In the rows, 128 means zero.
Y: 3 groups of rows, each row roughly a mix of its group's hidden directions:
Y (100 x 12):
[[ 73 168  78 101 169 108 130 144 127 137 126 148]
 [100 170  98 140  70 131 106 101 146 101 133 164]
 [164 139 157 134 181  84 167  97 139 108 102 132]
 [166 113 157 146 156  98 164  69 122  92 128 130]
 [173  73 164 129 117 158 141 146 121 155 129  83]
 [126  92  83 127 144  67 116 129 174 142 102 113]
 [126 103 106  89 200 129 164 142 107 147 122 106]
 [121 146  70 132 114 123 173  83 148 152  88 121]
 [ 79  87 134 142 144 137  82 130 111 101 170 161]
 [105  75 108 134 105 154 125  74 169 158 139 127]
 [113 116  60 131  91 124  96 114  74 122 116 127]
 [140 108 199 113 157 125  91 121 143 115 169 149]
 [127 145 151 163 102 118  85  98 122  73 138 173]
 [ 86 154 104  95 101 114 136 185 167 149 148 125]
 [181 148 132 153 120  99 172 169 160 137 108 100]
 [ 82 137  60 110 120  85 147 104 137 111 110 126]
 [136 197 149 146 131 137 145 186 163 133 133 122]
 [140 113 157 153 130 102 105  98  62 150  85 129]
 [109 166 122 181  69 100 146 107 153 142 134 137]
 [146 120 144 147 115 117 116 208 106 162 123  96]
 [124 170 122 100 177 140 161  99 101  89 115 163]
 [ 81 139 170  98 117  77  93 149 117 135 144 156]
 [ 92 138  68 122 143 125 138 123 151 181 172 128]
 [161 146 170  92 150 133 136  71 162 100 140 144]
 [171 130 179 145 173 131 165 118 134 165 157 116]
 [ 90 106 105 155 116  97 118 104  97 185  90 132]
 [129 161  87 113  93 130 154 153 112 171  85  93]
 [125 134 136 122  84 131  98 132 112  62  76 145]
 [ 94  69  87 108 112 104 123  83 100 134 115 126]
 [174  91 109 142 117 143  78  87  98  95 128 140]
 [184 117 138 126 122 143 174 115 172 172 120 100]
 [123 137  76 119 125 193  99 169 142 144 130 105]
 [104 194 120 101  89 137 162 136 126 113  84 129]
 [152 140 170 172  66 130 110  99 143 103 139 142]
 [130 129  73 144 128 136 177  94 184 148 114 120]
 [ 79 151  92 118 111 120 124 134  53 142 125 134]
 [160  87 117  98 158 190 159 115 107 142 144 117]
 [137  58  77 105 127 151  95 105 131 122 117 113]
 [160  89 188 155 109  95 140 122 116 112 115  88]
 [181 134 168 120 162  92 141 160 154  89 114 120]
 [202 135 127 134 137 168 159 138 148 134 117  86]
 [150 168 155 175 112 183 110 116 149 139 158 148]
 [152 129 192 122 149 115 111 137 133  70 162 149]
 [167 178 181 163 137 163 118 134 132 119 152 150]
 [109 112  78 160 122 124 142  78 104 163  84 127]
 [121 117  58  93 180 128 144 124 152 156 127 134]
 [147  80 150 137 157 112 146 148 130 180 151  79]
 [108 201 165 159 114 120 160 147 135 149 144 142]
 [165  67  99 122 131 162  95 111 168 116 122 113]
 [134 137 176  88 148 138 111 114 155  82 174 153]
 [175 111 196 120 158 143 106 135 148 116 163 126]
 [182 128 175 136 178 104 148 138 156 147 102 120]
 [119 163  81 117 120 145 163 105 131  59 125 142]
 [178 147 124  99 126 163 153 119 158 175 111  88]
 [ 95 148  86 156  70  86 131 109  97 133 119 134]
 [107 129 143 127 172  54 152 143 117 126 102  98]
 [118  77  74  93 127 174 114 121  97 105 129 132]
 [154 162 128 135 121 122 151 143  98  45 118 133]
 [114  85  80  95 154 101 159 105 108 102 102 106]
 [143 162 139 121 197 112 173 128 148 168 135 128]
 [178  64 168 134 111 141 138 129 115 124 115  88]
 [143 116 131 145 113 135 114 204  99 167 121  91]
 [125 126  73 171 105 116 156 160 109 156  89 103]
 [ 74  90 147 105 135 103 171  93 150 163 131 128]
 [ 99 187 145 136 131 166 150 169 155 165 147 124]
 [133 135 149 180 138 109  91 102 147 134 186 163]
 [ 88 113  80 184 117  83 152 142 138 125 116 142]
 [ 96 140 102 114 133 149 130  86 116  57 143 161]
 [180 167 144 155 122  93 134 165 163  93 114 120]
 [110 167 149 138  59 160  97 165 130 137 127 133]
 [133 164 112  84 184 174 141 141 117 126 110 161]
 [117  74 126 142  60 111 107 130 114 107 117  91]
 [ 79 101 154 129 137 116  79 144 108 102 168 163]
 [145 131  83  98 145 128 116 196 135 109 102  93]
 [112 116  89 112  98 157  93 110 108  70 114 162]
 [145 155 157 165  79 114 119  84 144  86 125 154]
 [116  82 115 170 138 138 102  95  74 158 103 128]
 [ 79  98  86 142 120 164 100 174 103 132 151 123]
 [100  71 145 151 151 136  80  96 104 155 141 146]
 [182 115 174 149 138 112 136 115 190 105 128 130]
 [138 156 169 114 165 120 164 173 129 170 106 100]
 [156 127 186 186 104 101 105 112 148 128 153 131]
 [169 121 147 115 172 115 110 143 142  95  65 150]
 [ 79 102  98 115 103  66 160 111 130 142 108 117]
 [200 144 151 152 139 150 104 149 164  94 130 126]
 [106 154 176 147 181  95 106 167 106 135 144 137]
 [177 130 188 135 162 137 138 136 181 112 136 130]
 [107  59  73 122 134  92 111 116 122 115 129 109]
 [ 59  95 129 137 134 106  88 109 115 133 149 167]
 [189 137 184 127 170 129 118 137 117  90 132 141]
 [181 144 109 163 117 131 163 164 104 109  93  94]
 [160 189 153 133 150 128 133 194 136 109 125 122]
 [ 96  87 168 125 151 128  74 101 119 136 161 159]
 [129  57 101 116 170 123 144 111 101 135 155 100]
 [ 96  82 107  91 132  66 156 120 125 127 102 112]
 [ 60 117 107 109 114 103 147 102  79 156 127 134]
 [ 65 144 131  98 122  91 116  97 136 106 143 174]
 [114  93  62 142  79 123 103  91 118 129 117 123]
 [162  69 170 124 152 125 123  74 146 112 133 142]
 [101 137  57 138 100 155 142 161  96 132 108 107]]
which group is each row in? (one row of each group first):
[176 136  95 116 138 118 106 186 131  88 101 102]
(112)
[104  91  78 101 164 132 118 164 129 174 141 107]
(80)
[197 124 143 149 136 148 149 173 153 136 129  88]
(106)

[155 137 142 101 117 181 104 184 140 141  84 133]
(80)
[ 73 135  90 134  92 105  89 118 113  84 128 151]
(80)
[123 163 114 168  77  69 134 112 100 113 118 141]
(112)
[165 150 186 119 178 168 118 148 116 117 147 142]
(112)
[129 202 162 160 121 136 149 165 152 139 144 134]
(112)
[ 87 109 170 130 125  87  80 161 100 143 146 149]
(106)
[133 119 191 121 153 108 100 109 127  81 160 163]
(106)
[172 172 141 116 109  95 166 129 129 153  79 104]
(106)
[165 112 125 146 147  81 168  80 172 139 125 114]
(80)
